Each row of D is roughly a mix of the hidden directions of one of a few groups.
D, 100 rows:
[[ 28  -5  10  18  -4  13  31 -34 -18   6]
 [ 18 -15 -17  21 -32  -5  12  27  17 -21]
 [  1 -20  23 -33   8 -40   3 -10  -7 -10]
 [ -6  20 -23  10  10 -41 -13  25  11  14]
 [  6   5  -6  57   6  13 -14   6 -10   7]
 [ 27  -4 -13  19  -9  -5 -18  21  25 -34]
 [-41  13   2  -3  -3  16   5  -5  26 -32]
 [  0  10 -10   6  21  30  25  -7  40  -9]
 [ -6  24  16  30   9  14  -8  21 -36 -11]
 [-16 -25   7  26   1  31   2 -12  -3  34]
 [  4  16   4  38  31 -18  -2  17 -16 -18]
 [ 27  -5 -37  16 -11  21 -13 -14  13  22]
 [ 11 -29 -33   4  23  10  23  -2  22 -14]
 [  5  34  -4  13 -20 -27 -24  -3  26 -12]
 [  4  15  10 -14  40   2 -32 -26  -2   6]
 [  4 -19 -10 -37 -28  11   8 -28   7  16]
 [ -2  42  26  -3  -1  19  -2  -2 -29 -17]
 [-36  -9  21  -5 -20 -34 -19  -6 -11   1]
 [ -7  33   9   5  15  25   9  28 -21 -23]
 [ -9 -24  15 -36   1 -36  10 -13  15  -5]
 [-27  23  10 -39 -11  16  18  16  -2  -9]
 [-11  16  33 -15  -5  39   2   5 -24  -4]
 [ 25 -29 -16   7 -26  -1   6 -36  -3 -11]
 [-29   9   4 -13  -6   4  45   9 -16  19]
 [-14  16  10   5   9 -23 -30  20  22 -31]
 [-35  15   1 -28 -13  15  23  13  25  -3]
 [ -4  23  22   7  25  17  33  19  16  17]
 [ -4 -11  10   3  -6 -27  -3  42  19  28]
 [ 36   3  -4  16   6   4 -26  -6 -41   3]
 [ -5 -48   4   7  -1 -20  -5   1  -2  32]
 [ 10 -23 -34   2  20 -30  17  -7 -15  16]
 [ 19 -15 -13  -3  15   4 -12 -34   2  41]
 [  8  32   1 -24 -36   1  -7 -29   4  -7]
 [-16  -4  30  20  14  26  -9  34  11 -10]
 [  5 -21   9  32 -15 -33 -14   5   0  28]
 [-34  -6   3 -12   1 -27   3 -13   1  41]
 [  0  43  15  25  -1 -22 -20   8  -7 -15]
 [  9   0  -3 -16   7  25  29 -23 -28  27]
 [ -4 -14  42  -2 -11  32   0 -13 -25  -1]
 [ 24 -10 -31 -19  -1  -2 -30 -16 -25 -11]
 [ 14   2   4  -8 -25   3 -28 -12 -41  21]
 [ 17 -29 -15  20  -7 -14   2   7  39  18]
 [ 15 -17 -31   1  10 -11 -25  20  31  14]
 [  0  10 -10 -37  -7 -27  30  -9 -14  20]
 [ 10   9 -31  14  24   2  13  12  29 -30]
 [ -3  18  34  17   7  33  -3  10  -6 -30]
 [ 12  19 -40   5  23 -32  13   1  -8  -4]
 [ -3 -22  13 -20 -46 -14  20   3  -6 -11]
 [  3  18  -6  24  31  17  18  23  13 -27]
 [-22  -4  32  -2  -2  20 -11 -21 -37  -2]
 [ -3  21 -16   6  28  15  25  25  28  10]
 [-13 -12  23  35  27 -28   6   7   3 -17]
 [-41  29  12  11  12  10 -14 -13  -9 -20]
 [ -7 -26  -4   9 -47  -9  25   7 -10   6]
 [ 20  11  -1  35  28   9  -5 -27 -16  18]
 [ 10  27   4  32   5  -5 -10   3  20 -38]
 [ -5  17  -4 -41   4 -25  23 -12 -17  17]
 [ 19   0  -4  42  23  -5 -15 -16  -5  27]
 [-30  31   5  12  -3  29  15  28   1  -8]
 [-12  10  34  -5 -15 -12   5   0 -46   4]
 [ 20   1  15  -8  -7  22  50 -13  -4  -2]
 [ 12  20  12 -38   5   5  -1   9 -37 -17]
 [ 11  22  -2 -37  28  -5   4 -25 -16  16]
 [-17  -4  16   0  22  26  -6 -28 -17  34]
 [  2  -7  15 -11 -12  24  15 -24 -45   5]
 [-38  12  17  39   2  -3  -7 -18   9  -6]
 [ 13 -34 -15  -4 -20   0   2 -27  35  -4]
 [ 15 -13 -16  52  13   0  -8  -5  14   6]
 [ -6  54  -9  -8  12  -5  -1  19 -15  -7]
 [  1  15 -13   6  20  28  11  17  26 -35]
 [ 25 -18  -6  38   2   3  19 -20  23  16]
 [  8 -13  15 -20 -22  36  10 -32  -1 -13]
 [ -8 -10  29   7  12  46   5  13  -1 -20]
 [-27  25   0 -28 -26  28  10  12   0   6]
 [-44   9  22 -21  -9  -3  21  14  12  -8]
 [-11 -13  12  39 -15  24  -9  22   9 -23]
 [ -4   5  35  13  -3 -22   7  23 -19  32]
 [  3 -27  -6  21 -33  23  29   4 -11  12]
 [-11 -19  -1 -15 -34 -28 -27   1 -20 -12]
 [  0 -26   0 -17 -37 -31 -17   9 -16  -1]
 [-12  14  21  10  27   8   4  23 -41   4]
 [-15 -14  20  18  28 -29  17   6  20 -20]
 [  4 -19  24   7  30 -40   6  -2  -2 -21]
 [ 18   0 -13 -24  19   1   8 -31 -10  37]
 [-38  -4   4  29 -25   1  -1   0  19  24]
 [ -4 -19 -15   9 -12   6  16  -4  52 -10]
 [ 11  19   2 -35  10 -35 -20 -15  -8 -14]
 [-23  28   3 -14  11   8  40  24  -3  -2]
 [ -7 -25 -19 -25 -32  -8  -7   3  22 -25]
 [-49   9  13  -4 -17   5  18  12  23   4]
 [ -3 -18   0  19  36  27  17  23   3 -19]
 [ 25  10 -32  -4  20   1  22  12  29  17]
 [-20 -39  15 -14  -2  23  -2  18   6  27]
 [ -2  -9  -1 -13  -5  16  31 -21 -27  35]
 [ -5  13  -9  40  28  13 -13 -29   8   1]
 [-25 -30   5  12 -14 -13 -12 -18   0  38]
 [  8  42 -24 -31 -10  -2   9 -17 -11  -5]
 [ 42 -20  -6  -8  -3 -13   8  22  -1  31]
 [-36  23  12  14  17 -10 -34   9 -12   2]
 [ 13  18   4 -38 -14  14 -11   1 -39   1]]
Each list below has one row that fits no group; the rest each fit one group, if only roughly. Name that row.
  * k781: [  2  -8 -32  15 -13  13   6  -8  44  17]
  * k901: [-29   1  14  -4   6 -40 -35  -3   5   1]
  * k141: [  4   6  17  26  30  19  13   7 -12 -36]
  * k142: [ 47   4 -19  10  10  25   1   6  11 -21]
  * k873: [-33  24  21  12 -14  17  -5  21 -28   0]
  * k945: [-12   7  -5  -6   5 -13  -6  15  49 -29]
  * k189: [-19  10 -10 -35  -9  10 -13  -8 -19 -37]
  * k322: [-30 -18   0  26   1   7   5   8  22  37]
  * k909: [ 24  11   6  29  30   5  -2  11 -29 -21]
  * k110: [-37 -21  22  -3 -15 -29   5  -8  19  12]
  * k320: [-15  12  26 -29  -7   7  29  32  -1  -5]
  * k857: [ 31 -17 -11  18  16  14 -29 -19  16  19]
 | k945
  * k157: [-18   0   2   2  -9  21  31 -19  33 -25]
  * k888: [-34 -27   8  24 -26  -8 -11  -4   3  23]
  * k270: [ 13 -28   9  21 -19 -15  28   6  26  18]
  * k755: [-13  12  30   9  12  40 -15 -25  -8   4]
  * k307: [-17 -26   0  -6 -45 -19 -11  -6  11 -16]
  * k753: [ 27 -20  -4  20  12  27 -26 -25   2  14]
  * k87: [-39   0  19  29  14  26 -14   4   7   9]
  * k992: [ 47  -5 -28  -7   5  -9 -18 -16  11   0]
  * k511: [ -8  -7  23  19 -15 -16 -27 -10 -37  15]
  * k822: [  8  18  -4  24   0 -51 -14   4 -12   3]
  * k629: [ -1   9 -22 -18  18 -31  10   5  26  32]
  * k906: [  2   8  16  19  37  -5  14  23  -8 -33]
 | k755
  * k366: [  3 -10   9 -28 -14 -29 -14  34 -23   9]
  * k373: [  1 -23 -20  28 -14  11  20  14  26  25]
  * k949: [ 39   5   0  10  -4   1 -45 -12  -1  -9]
  * k237: [-23   4  32 -16 -29 -13  20  14 -22  -4]
  * k220: [-26  20  17  -8 -31  15 -11   7 -31  15]
  * k654: [-15 -12  26 -17   2  15   2   7 -39  28]
  * k910: [ 29  13 -22 -34  19  16 -13   2 -23  -4]
  * k232: [-26  28  16 -20  15 -31 -16   8   3 -18]
  * k421: [ 37 -11 -37  -8  14   4 -25 -12  -9   2]
  * k377: [-19  -6   6 -28 -37  -8  -5  -8 -21 -27]
 | k949
  * k397: [  5 -24  18  21 -31  -9  33  -7  16  11]
  * k148: [  4 -14   9  -7 -13 -36 -39 -22  -8   3]
  * k678: [  6  12 -20   2  25  36  13 -23  21 -18]
  * k30: [ -8  28  35  -2  15  16  21  12 -27   8]
  * k991: [ 44  11 -18 -17   6  23  -7  -5 -24  -6]
  * k958: [ -7  18 -18  -4 -20 -28 -10 -27 -28  20]
  * k181: [-20  -9  39   8   4 -38  -1   4 -19  -2]
  * k212: [-37  13  21  -2  -8  13  25 -12  14 -27]
  * k97: [ 13   5  19 -27 -14   1  13   4 -47  -5]
  * k698: [-19   1  11  32  23  22 -24  13  26  -4]
  * k585: [ -1 -38  -7 -26  -8  30  18 -21   7   1]
  * k977: [ -3   3 -16  28  11  19  13 -27  35 -17]
  * k323: [  5  21  17   3  15  15  13 -12 -47 -14]
 | k958
  * k660: [ -5  21   7  -3 -11 -36 -15  -2 -32  28]
  * k363: [ 12  14 -22  -7  -2  18  16 -11  31 -37]
  * k188: [-11 -21   4  -9 -26 -23 -15  -3   4  42]
  * k217: [ 17   1 -37  11   3 -24   4 -19  28 -19]
  * k794: [  0 -10  22  40  -3 -11 -21   8  31 -16]
  * k129: [-11  37 -17  -5  21   0   2  40   8  -8]
  * k837: [-20 -11  20   2 -31   1  35  -3  24 -14]
  * k205: [  0 -30   2  15 -37 -10   7 -34   4 -12]
  * k756: [-32   9  19  -5  25 -21  10   2 -20  29]
  * k831: [ -1   5  -1 -43   2  18  15  30  19 -13]
  * k634: [-32 -15  19  15   6 -12 -39 -14   6  13]
  * k266: [ 17 -30 -32  14  -7 -18 -28  -6  18   4]
 | k756
  * k731: [-13  10  20 -24  -9 -19 -13  30 -33   9]
  * k553: [  9  15 -10 -11  31  -7 -38  13 -25  10]
  * k808: [ 24   1 -13   1  -3  40  36   6 -13  -6]
  * k405: [  8 -14 -26   0   3 -30  -6  -1  33  31]
  * k716: [-32 -20  -2  22  15  32  14  19  11  -6]
  * k774: [-21  20  31 -10   5  22  -5  27 -25  11]
  * k31: [  0   5  -3  27   2  37  22  30  12 -16]
  * k882: [-20 -22   5  27  10  12 -19 -11  14  37]
  * k607: [-33  -9  24  41  -2 -18  -2   9   7   7]
  * k959: [ 38 -13 -24 -12  -8   8  23 -20 -12  22]
  * k586: [-18  13   3 -10 -13  21  -9  25  45  -6]
 | k716
  * k863: [  7 -37   4  32 -15  16 -20 -16  -4  18]
  * k833: [ -8 -10 -10  22  33 -28  -6  29 -13  15]
  * k931: [ 10 -19  -4  31  18  20 -30 -10  24  16]
  * k841: [-31   2  15 -28 -37  -6  -3  -3  -6  23]
  * k865: [-28 -19   4   3  -9   6  27  -6  -7  43]
  * k356: [-11  13 -11 -10  -5   0  49  26   3  19]
  * k719: [  5  31   3   2 -13  24 -20  12 -41   0]
  * k116: [-15   8 -12  12  10  28  38  22  10  22]
  * k889: [ -4 -17 -10  12 -10 -35 -42  11  -5  11]
  * k132: [-21 -38   8  11   0  20  23  -8  11  27]
  * k998: [ 24  15 -16  23  -5  29 -20   3 -30  13]
  * k983: [ -6 -29 -37 -14   9  -9   6  14  21  25]
  * k884: [ 13 -41 -17  -8   2  19  25 -24   9  -5]
 | k132
  * k893: [ 40  -1 -15  -7  27   3  -1  21   6  29]
  * k657: [-25 -17   3  14   8 -18 -34 -10  20  27]
  * k374: [-17 -11  -4 -11   9 -22  -2  19 -23  44]
  * k474: [-13 -11 -16 -17 -29   8   3 -20  34  26]
  * k504: [  7  41 -26  11   6 -31 -11   6  13  -6]
  * k994: [ 13 -29  16  17 -31 -10  32  -4   6  16]
  * k646: [ 38 -21 -27 -31 -16   6   3  -4  -3 -10]
  * k778: [  2  20  36  -5  -4   6  37   1 -28   3]
  * k704: [16 -7  0 31 11 49 -1  6  5 -8]
  * k612: [ 18   6 -18  -3  29  37  20  -3   5  25]
  * k777: [ -7 -13   9 -19   9  48  22   5 -21   0]
  * k848: [-26   3  14  43  20  23 -13   0   5   6]
 | k848
  * k516: [ -7   7 -28 -24  25  18 -13  15  28 -18]
  * k928: [ -2   8   3 -36 -37  23  -4 -19  17   1]
  * k508: [ -9   4   9 -15  -5  21  42  10  32 -13]
  * k485: [-34  11  15   5   7 -21 -22  33  -3  18]
  * k631: [ -3  -7 -10 -22  -3  -9 -14  44  32   3]
  * k426: [ 16  -9  17   5 -17  31  -3 -11 -34 -27]
  * k838: [ 32  -3 -17 -30 -20 -18  12 -26  11  -8]
  * k107: [ 14  29 -23 -20   0  41   8  14  -3  -8]
  * k549: [-16   6   7  26  28 -14 -14  41  -7   5]
  * k321: [  9   8 -32 -33 -28  -3   2 -20  22   5]
  * k235: [-23  -2  12  38   0 -27 -23   9  17  12]
  * k939: [ 16   9  24  -5  24  -4  -6  13 -40 -25]
  * k38: [-39  20  20 -18 -11  -9 -11  24 -12 -15]
  * k552: [ -9  -6  -3  10 -18  32  42  10 -16  16]
 | k838
  * k311: [-39  15  37  16  -4  -3  16  17  -1   4]
  * k167: [ 32   4 -23 -21  23  18 -17 -15 -22  -9]
  * k899: [-13  20  33  33   5   9  28 -13  -1  12]
  * k500: [-25   9 -11  -5  -9 -24  32  30  20  10]
  * k905: [  4  24   1  32  15 -40 -12   4 -19  -1]
  * k621: [ 21   5  -4 -35 -12 -38  -6 -10 -16 -15]
  * k914: [  3   9 -12   6  -7  13  -7   7  52 -27]
  * k814: [ 22  12 -15 -50  -2  20   5  -6  -7  -8]
  * k726: [ -1 -33 -11   8 -20   4   8  -2  26  39]
  * k472: [-23  -9  18  26  18  28 -27 -12   2  18]
  * k966: [ 11  27 -17 -14  43   5   9   2  20  14]
  * k139: [-14  19  10   3 -24  20 -19   5 -40  18]
  * k635: [  0 -29  40  33   2  12  -8  -2  -7 -11]
  * k775: [ -4   6 -17 -20  16   3  35  -7  -1  40]
 | k726
  * k273: [ 19  34   3 -32  28  -8  -1  -6 -12 -19]
  * k630: [ 21  17  14   2  26  -8 -12  10 -34  30]
  * k872: [ 25  20   3 -29  12  14  14 -17 -31 -15]
  * k796: [ 47   8 -18  -8   8 -13 -18  -3  11 -25]
  * k309: [ 32 -38 -26  -9   9  -4 -10 -13   1 -17]
  * k720: [-21 -31  19  23 -24  19  -7  -8 -22  10]
  * k666: [ -6  29 -14 -17 -14 -36 -13   4  -9  28]
  * k29: [-35  -2  20  -8 -12  10  19 -12 -35  18]
  * k208: [ 24  14   7 -25 -13 -13  -7  -6 -25 -38]
  * k93: [ 27  -1  -8   9  23 -16 -25   9 -30  26]
  * k700: [-20   4   5 -29 -32   1 -20   3  13  32]
 | k309
  * k713: [ -5  39  -1 -14  30  -2  10  24  16 -18]
  * k431: [-10 -23 -14  17   6 -21 -25  -6   3  41]
  * k601: [ 16   1  -8   3  24 -16 -33  24 -15  30]
  * k228: [-10  11   2  -5  -2 -34 -16   4 -30  37]
  * k606: [  9  17 -14  37  15 -40  -8   8  -2  -9]
  * k595: [  3  14  -8   5  22   1 -30 -19 -44  -1]
  * k620: [ 50  -4  -4  -2  -2  12 -20 -16  -6 -23]
  * k174: [ 34 -17  -1  -7 -11  -8 -30 -30 -16 -12]
  * k694: [ 36 -15  -7   4   6  16 -31 -32  -9   1]
  * k477: [ 21 -14 -35  17  10  -4 -34 -22   6  -1]
  * k560: [-11  -4 -31 -11   8   5 -12  13  46 -12]
  * k425: [ 33 -15   4  -3 -11   9 -25 -22 -19 -30]
  * k782: [ -9 -10 -13  -5  -4 -23 -28  36  24  19]
  * k41: [ 21 -23 -17 -24 -24 -21 -20  23  -9   9]
 | k431
  * k355: [-26  11  26  14 -12 -11 -10 -18 -38  -8]
  * k68: [ 14   0 -17 -24 -19  30  26  -7  25  17]
  * k62: [-45   0  12   6  -7 -32  -8  12  11  17]
  * k313: [ -5  29  41   1 -13  19 -13  -4 -22 -14]
  * k867: [-14 -28  21  26   3 -38  -7 -13  10   9]
  * k984: [-17 -16  33  15  19  13  -1  32 -21   8]
  * k100: [ 24  -4 -22   1   8  33  14 -33  15 -13]
  * k900: [ 15  -9 -21 -14 -33 -26  33   8  -6   6]
  * k297: [-24   7   5  54  -6  10  -6  10   0  12]
  * k42: [ 13   0 -11  -2  22 -23 -40 -12  28   9]
  * k515: [  2 -20 -12 -18 -32  -7 -15 -25  10  32]
  * k487: [-23  -2  -1  33  15  25   6  20  28  14]
  * k685: [ 41 -12 -19 -21  -6  -2 -20 -23 -13  12]
  * k733: [ 31  13 -19  10  33  17  -9   6  29  -3]
  * k670: [ 19   0  -6 -30  17   4   9  43  13  15]
 | k68
  * k12: [-20 -20  26  15 -39 -18   9 -18  -4  -4]
  * k981: [ -1 -32  12  27  11 -38  -6 -16  12   5]
  * k957: [ 16   1  24 -17  15 -20  -9   1 -43 -17]
  * k453: [-29  -8  -5  34 -10  21  11  25  -4  23]
  * k697: [ 23 -11  10   1   2   5 -43 -27  -9 -22]
  * k776: [  1   4   6 -12 -23  15  42   2 -32 -13]
  * k398: [-26  -5  32  22   0  22 -28   1 -10 -20]
  * k875: [-11 -23  23  18 -25  23  -9 -14 -30 -10]
  * k876: [ 25   0  -4 -14  -5 -38 -33  -6   4 -23]
  * k943: [ -8  -3  34  20   7 -14 -12   8 -40  16]
 | k453
  * k478: [-21  10 -11 -21   2 -33  22   8  15  31]
  * k143: [  9  34   7   7   1  19   0  -2  20 -43]
  * k911: [ 24 -22  18  -2 -25 -20  25  14 -10  24]
  * k650: [-18 -22 -10  29 -14   0   7  21  31  24]
  * k308: [-19  23  11  -4  19  32   0  38   0 -10]
  * k406: [ -4  -6  24 -27 -25 -19  14  30 -20   9]
  * k262: [-13  39  -4 -18 -21  -7 -22  19  22   8]
  * k186: [  3 -29  -2  29  19  13   4  11  31 -25]
  * k190: [ 29 -11 -15 -40   8 -12  -3   9  16 -25]
  * k710: [ -2 -17  24 -14 -14 -33 -20 -16 -28  12]
  * k375: [ 19  22 -27  19  25 -15  12   5   6 -31]
 | k190
